In the data rows, zero lies at 4.5, halfway between 4 and 5.
Some points:
[4 5 3 5 3 7 6 5 8 3 6 6 3 9 7 6 5 4 2 4 6 4 5 5 5 5 4 2 2 6 2 2 5 5 6 6 2 8 4 2 6 5 5 3 2 5 2 6 4 5 6]
[5 4 4 5 4 8 5 5 7 3 5 4 6 4 4 3 3 5 6 2 5 3 6 9 6 3 5 5 3 3 5 6 5 5 6 3 5 6 5 7 4 5 5 4 7 6 2 4 5 5 7]
[4 4 5 2 4 5 5 6 9 3 5 7 4 5 5 4 7 4 5 5 4 3 4 4 4 4 3 3 6 4 4 3 3 4 7 4 5 0 4 4 9 0 3 6 5 4 5 3 6 6 3]
[2 3 4 4 7 3 7 1 6 3 4 4 2 2 2 6 8 6 5 4 7 6 3 5 3 2 5 4 3 6 5 7 5 3 6 3 4 4 7 5 6 4 6 4 0 8 4 3 6 3 5]
[5 5 9 4 9 2 4 6 5 4 2 4 2 7 1 0 4 3 5 4 5 4 7 6 5 4 3 4 4 4 6 5 4 3 5 7 6 5 5 6 2 6 4 4 4 5 6 6 3 5 5]
[2 4 5 4 6 6 5 3 8 4 3 4 3 4 4 5 7 3 3 7 1 4 3 4 4 7 4 5 4 2 6 2 3 2 4 2 1 3 4 6 4 6 4 6 5 2 3 3 4 6 5]
[6 2 5 6 4 6 2 4 7 8 6 3 2 2 3 5 1 4 3 4 5 5 7 4 4 4 5 5 3 6 2 0 7 5 6 4 4 7 4 2 3 4 3 1 6 5 4 4 4 3 5]
[4 6 3 5 5 5 2 8 2 7 6 5 6 4 4 4 5 4 5 4 5 5 8 5 6 2 5 3 6 4 2 4 5 7 2 3 3 4 4 7 5 4 5 7 4 6 4 4 1 5 2]
[3 3 4 4 2 5 4 5 3 5 5 4 3 6 5 7 3 4 6 7 7 5 3 5 0 6 5 1 7 4 4 5 1 5 5 7 3 4 6 1 1 5 3 8 8 4 6 6 4 2 3]
[3 5 3 5 4 7 5 5 6 9 2 4 7 4 5 3 4 7 4 3 4 6 2 4 5 4 6 6 3 7 4 9 7 5 4 4 3 6 4 4 4 6 2 7 3 3 2 5 1 4 1]
[6 3 6 5 7 5 6 5 5 4 7 1 5 2 7 5 5 1 5 5 4 7 6 6 5 6 5 5 3 5 6 4 5 1 4 8 4 7 6 6 9 7 7 5 6 5 4 3 2 5 3]
[5 5 1 5 5 6 4 1 3 4 7 3 5 4 4 5 4 5 3 4 1 4 5 5 4 4 4 5 5 5 8 6 6 9 5 4 7 5 4 5 4 4 6 4 5 7 4 5 6 5 2]
[4 3 4 4 1 7 6 6 8 5 5 4 3 5 5 4 3 7 6 1 5 5 4 2 4 3 4 4 6 5 4 8 5 1 5 5 3 5 0 6 2 5 6 2 6 3 7 4 7 6 8]
[4 4 4 4 4 4 5 2 6 3 5 6 3 4 3 5 5 6 3 5 5 4 0 9 4 5 6 6 6 6 2 4 4 7 5 5 5 5 5 4 6 7 6 5 5 2 4 5 6 3 7]
[7 5 4 5 4 3 4 4 3 2 4 5 5 3 6 4 7 4 8 3 2 5 5 8 3 8 5 5 4 3 3 3 4 4 2 1 4 4 3 4 7 5 3 6 4 4 7 5 4 3 3]
[6 4 4 4 5 2 2 1 2 3 5 7 3 5 4 7 9 6 4 2 7 3 4 4 5 4 2 5 5 5 3 5 6 4 8 5 6 6 5 3 5 5 5 3 7 5 7 7 2 1 5]
[6 3 4 0 7 5 8 5 1 6 2 3 7 6 2 4 5 5 4 4 7 4 3 3 6 6 5 3 4 2 5 3 4 6 4 5 3 3 3 6 3 3 5 4 4 2 4 6 6 4 0]
[6 5 4 5 5 3 6 3 7 4 4 5 8 3 5 3 5 4 5 7 4 8 6 4 3 4 5 4 3 2 3 3 3 4 3 5 3 6 6 3 6 6 7 4 6 7 4 6 3 5 6]
[5 4 4 6 6 6 5 6 3 6 3 6 6 6 4 4 4 7 6 8 4 6 5 4 6 6 3 0 4 3 5 6 5 5 4 5 8 5 5 5 4 5 5 2 4 5 5 0 6 5 3]
[6 7 5 4 5 8 4 4 5 2 3 5 4 3 3 6 4 4 1 7 8 3 9 2 6 8 5 6 6 2 1 5 5 4 2 4 2 5 5 3 5 2 3 4 3 5 7 5 4 6 3]
[3 3 5 3 2 2 2 5 4 5 4 3 6 1 3 5 3 5 3 3 6 4 2 6 5 3 4 4 4 4 8 5 5 3 3 4 8 3 4 2 4 6 3 2 4 5 6 3 4 2 3]
[3 6 3 6 6 5 3 5 7 6 6 4 5 3 8 2 5 6 3 3 6 7 5 5 1 5 3 7 6 3 8 4 4 5 5 5 4 7 5 6 3 3 2 2 3 5 5 4 8 5 8]
[6 6 5 5 2 3 5 7 4 3 0 3 4 3 4 9 4 4 4 4 3 6 5 5 5 4 4 8 3 4 4 3 6 5 7 5 4 3 4 6 3 4 6 4 8 7 5 5 5 7 3]
[6 3 8 2 2 5 6 5 2 4 5 5 6 4 5 3 8 4 6 9 3 5 6 8 8 2 7 4 4 5 4 4 5 5 4 6 6 4 2 6 2 3 5 5 3 3 5 5 5 6 5]
[7 6 3 5 5 4 7 9 6 3 6 5 1 5 4 7 7 4 7 5 5 5 5 6 5 6 5 6 3 7 6 7 0 7 5 4 4 2 6 5 5 4 4 2 5 3 4 5 6 3 5]
[4 2 0 5 7 2 4 4 4 5 2 5 6 5 6 3 5 7 2 5 3 2 5 6 4 4 5 2 5 5 4 3 6 3 3 5 4 5 6 3 6 3 5 9 4 2 4 5 8 5 5]
[4 8 6 5 5 3 5 3 5 4 5 2 5 5 4 8 5 4 7 4 7 3 5 6 5 5 8 3 3 4 4 6 2 4 8 5 9 5 0 4 9 5 5 4 4 3 6 5 6 5 6]
[5 2 7 9 4 3 6 5 4 6 6 4 6 5 3 3 6 4 3 4 6 4 6 2 7 4 4 6 5 4 7 4 3 6 5 4 2 2 5 4 4 8 3 6 2 5 8 3 6 4 6]
[7 5 5 7 4 7 6 3 6 3 3 5 5 8 5 2 3 3 6 3 4 8 4 5 4 5 4 5 8 4 3 4 6 5 5 7 5 0 3 4 4 2 4 4 5 6 5 5 2 4 5]
[5 6 4 1 7 4 4 5 5 4 6 2 5 4 4 4 2 7 5 3 3 3 7 4 6 5 5 4 6 4 5 6 5 6 5 3 5 5 9 2 5 6 3 6 3 4 4 5 5 5 3]
[3 4 3 4 5 4 3 7 5 9 6 4 5 3 3 3 5 2 3 5 3 4 7 3 6 9 5 4 5 4 5 4 6 3 6 8 6 7 6 7 5 6 5 5 4 6 6 8 5 4 4]
[3 5 5 6 1 4 5 6 5 3 2 2 6 4 5 5 7 3 7 5 4 2 3 3 4 3 5 6 7 3 3 4 5 4 2 7 4 4 8 6 2 4 2 1 4 2 4 6 5 3 5]
[1 4 3 4 5 8 4 7 6 4 5 7 4 4 6 6 2 7 6 4 6 3 4 3 7 6 4 6 3 8 5 0 3 4 2 5 5 7 6 1 6 5 4 3 6 8 3 4 5 4 4]
[4 5 5 5 3 6 4 4 6 4 4 5 4 4 2 6 2 5 5 5 6 6 3 5 6 3 5 4 7 2 3 6 4 5 5 4 1 6 3 9 3 7 4 2 4 7 6 6 5 6 4]
[1 5 7 8 7 5 5 3 4 4 4 2 3 6 5 4 4 6 5 7 7 2 7 5 5 6 8 7 1 6 4 3 4 5 4 4 3 3 4 3 5 4 5 3 4 5 4 6 1 9 3]
[3 4 5 4 3 4 3 2 5 5 4 8 6 5 1 4 4 3 3 5 3 6 8 4 3 7 5 8 3 7 6 4 7 3 2 5 5 6 4 3 4 3 5 7 5 6 2 3 6 4 1]
[5 3 3 5 5 4 3 7 6 1 5 4 6 6 4 3 4 5 4 8 7 7 3 3 3 3 7 4 4 3 6 3 7 4 5 4 2 6 4 6 2 3 5 5 5 3 5 4 4 0 5]
[2 5 5 6 3 7 7 4 5 5 6 1 5 5 4 5 4 6 6 3 1 3 8 3 5 4 3 2 3 6 3 3 4 2 3 4 4 6 5 6 5 2 4 8 3 5 5 4 5 3 6]
[9 6 6 6 3 4 5 4 3 3 5 4 3 4 3 4 5 7 6 5 7 4 3 3 5 4 5 5 6 3 6 5 6 4 4 6 3 5 3 6 5 5 0 8 3 6 4 7 4 7 4]
[3 3 5 5 4 5 5 4 4 3 5 6 6 0 5 4 4 3 5 4 7 5 5 2 5 7 3 3 5 9 6 4 4 6 7 4 4 6 6 3 5 3 5 3 3 1 4 5 0 5 5]
[4 3 6 0 4 1 3 4 2 8 4 5 5 6 5 4 4 5 6 5 9 3 3 3 4 5 6 6 5 5 4 5 2 5 5 4 3 3 3 6 7 5 5 3 4 5 3 4 3 4 6]
[3 4 8 4 6 6 4 6 4 4 1 4 4 4 6 5 9 5 5 6 3 6 6 7 3 4 2 4 8 4 6 4 5 8 4 5 4 3 2 5 5 5 5 6 5 3 3 4 6 4 3]
[3 5 8 5 5 3 4 9 2 1 6 7 6 4 4 3 5 6 2 4 1 1 2 6 2 6 4 3 6 6 4 3 7 5 4 4 6 4 4 5 5 5 5 7 4 6 8 3 5 5 2]
[7 7 4 3 3 7 8 7 0 6 3 7 6 3 5 4 5 4 5 2 3 3 4 7 2 3 5 5 2 1 7 6 5 5 6 5 6 5 4 4 3 8 7 4 2 6 3 2 4 6 4]
[3 3 3 5 4 0 7 5 3 4 2 6 3 6 4 7 5 6 4 5 7 5 3 5 8 8 4 6 4 2 4 6 3 4 4 3 8 3 4 5 3 4 5 6 3 4 3 5 2 7 5]
[5 9 5 4 2 0 5 1 6 5 4 9 3 5 6 7 0 6 2 4 3 4 8 4 5 4 5 4 5 6 5 4 6 5 3 4 4 4 4 7 5 6 4 3 4 4 3 5 3 2 4]
[5 3 3 3 5 6 1 4 3 7 6 6 4 4 5 8 1 4 1 5 1 8 3 5 4 5 6 5 3 5 5 2 7 4 4 3 3 4 5 3 4 4 4 5 5 3 5 8 2 4 8]
[6 4 6 6 2 3 2 5 5 8 6 5 2 4 4 6 6 7 5 3 3 4 2 5 4 3 5 5 5 0 5 6 4 5 5 5 5 7 6 2 5 0 9 5 4 1 6 4 5 2 4]
[7 9 3 3 5 5 3 4 5 4 2 4 4 6 3 7 4 5 6 3 4 6 4 1 3 4 5 6 3 8 4 4 4 6 6 5 4 3 4 4 4 7 6 3 5 5 5 2 2 3 8]
[9 5 3 6 5 5 3 3 6 7 3 6 3 3 3 5 4 4 3 3 7 3 1 7 4 5 3 3 2 7 5 6 5 4 2 5 4 3 4 2 4 2 6 7 7 5 5 7 6 3 7]
[3 5 4 5 8 3 9 4 3 6 5 5 5 3 3 2 4 2 3 8 3 2 4 1 3 2 0 6 8 2 6 4 7 5 5 2 6 6 2 4 3 3 2 3 6 5 2 4 5 3 5]
[4 3 3 5 2 6 3 5 5 5 8 3 4 2 5 3 3 5 3 5 5 5 5 3 2 3 4 4 1 4 1 5 6 5 3 5 9 0 5 6 4 5 4 7 4 2 3 6 7 4 6]
There is one direction along which these points spread out most. Take the direction at right angles to it along which they spread out most. Go by this last direction. For each point below, how far along it does it lie, from 0 to 99? The average is 50, and the first point in the table lies past the average. One standard deviation of the points above along it is 16.
[4 3 6 5 7 5 1 4 2 3 4 6 6 4 2 6 5 3 5 5 1 4 3 3 5 4 7 5 5 3 5 7 5 6 1 7 2 3 5 6 3 4 4 3 4 5 1 2 4 5 4] 39
[5 3 5 4 4 7 5 4 7 5 6 6 4 8 4 4 6 4 5 2 6 6 5 3 4 3 8 4 6 5 4 4 7 0 6 0 6 6 8 3 6 6 3 4 6 2 5 5 6 8 5] 52
[3 2 4 5 4 6 5 5 5 3 2 3 6 5 4 3 2 3 5 5 5 1 7 3 3 2 4 6 4 3 6 9 4 4 5 3 2 4 5 5 8 5 3 5 4 5 4 4 4 4 6] 45
[5 4 3 5 3 8 3 2 6 2 4 5 6 4 6 2 3 5 1 4 2 5 5 3 6 2 6 6 3 7 2 3 0 3 5 5 5 7 3 5 3 4 4 6 3 7 2 5 5 3 3] 35
[1 5 5 5 9 2 4 6 6 6 5 5 5 4 5 5 6 2 6 6 2 6 6 4 4 5 3 3 3 2 4 3 2 4 7 6 3 2 4 4 0 4 2 8 5 3 6 4 4 7 3] 34
[5 5 7 5 4 4 8 3 5 6 4 5 3 6 5 5 4 3 3 3 4 6 3 4 3 5 6 3 7 7 3 2 5 6 5 6 8 6 8 4 4 2 4 1 7 8 9 4 3 3 6] 59
[3 3 7 3 6 4 6 3 5 3 4 4 4 6 9 4 4 0 6 4 7 6 4 2 4 5 5 5 3 4 7 6 3 8 3 4 6 5 7 5 4 6 5 5 5 5 4 4 6 5 4] 53
[4 6 4 3 4 3 4 4 3 4 1 3 3 3 9 2 4 5 4 6 3 3 4 2 7 6 6 4 7 6 4 4 6 5 5 3 4 5 3 4 5 4 7 7 4 5 3 3 6 4 3] 38
[3 4 2 5 3 3 5 4 3 3 5 4 0 5 4 2 3 4 5 2 5 4 5 4 7 3 4 4 5 4 5 5 6 5 4 6 3 5 3 5 8 5 2 3 6 4 5 4 4 5 4] 54
[6 5 3 4 3 7 2 2 6 6 7 5 4 7 7 6 2 3 9 5 4 4 3 7 4 3 0 4 7 9 4 2 5 2 4 4 7 5 5 5 6 5 7 5 2 4 6 4 5 6 2] 51
[4 8 6 6 5 4 4 4 0 4 6 5 5 5 7 4 3 3 4 4 6 7 4 7 6 4 3 5 3 4 3 4 4 1 7 3 4 3 8 4 6 2 5 2 7 3 4 5 7 3 6] 60
[2 6 3 4 3 2 3 6 3 3 5 0 7 7 4 4 5 4 4 6 5 6 4 5 5 5 1 5 5 4 5 7 3 6 2 5 3 6 6 6 4 3 3 5 8 2 7 6 6 7 6] 49
[7 6 6 4 5 4 3 6 3 3 5 0 5 5 5 6 7 3 4 3 5 4 3 5 4 6 4 4 5 4 5 8 4 5 3 3 5 5 2 6 1 6 7 3 4 8 0 3 5 6 4] 59
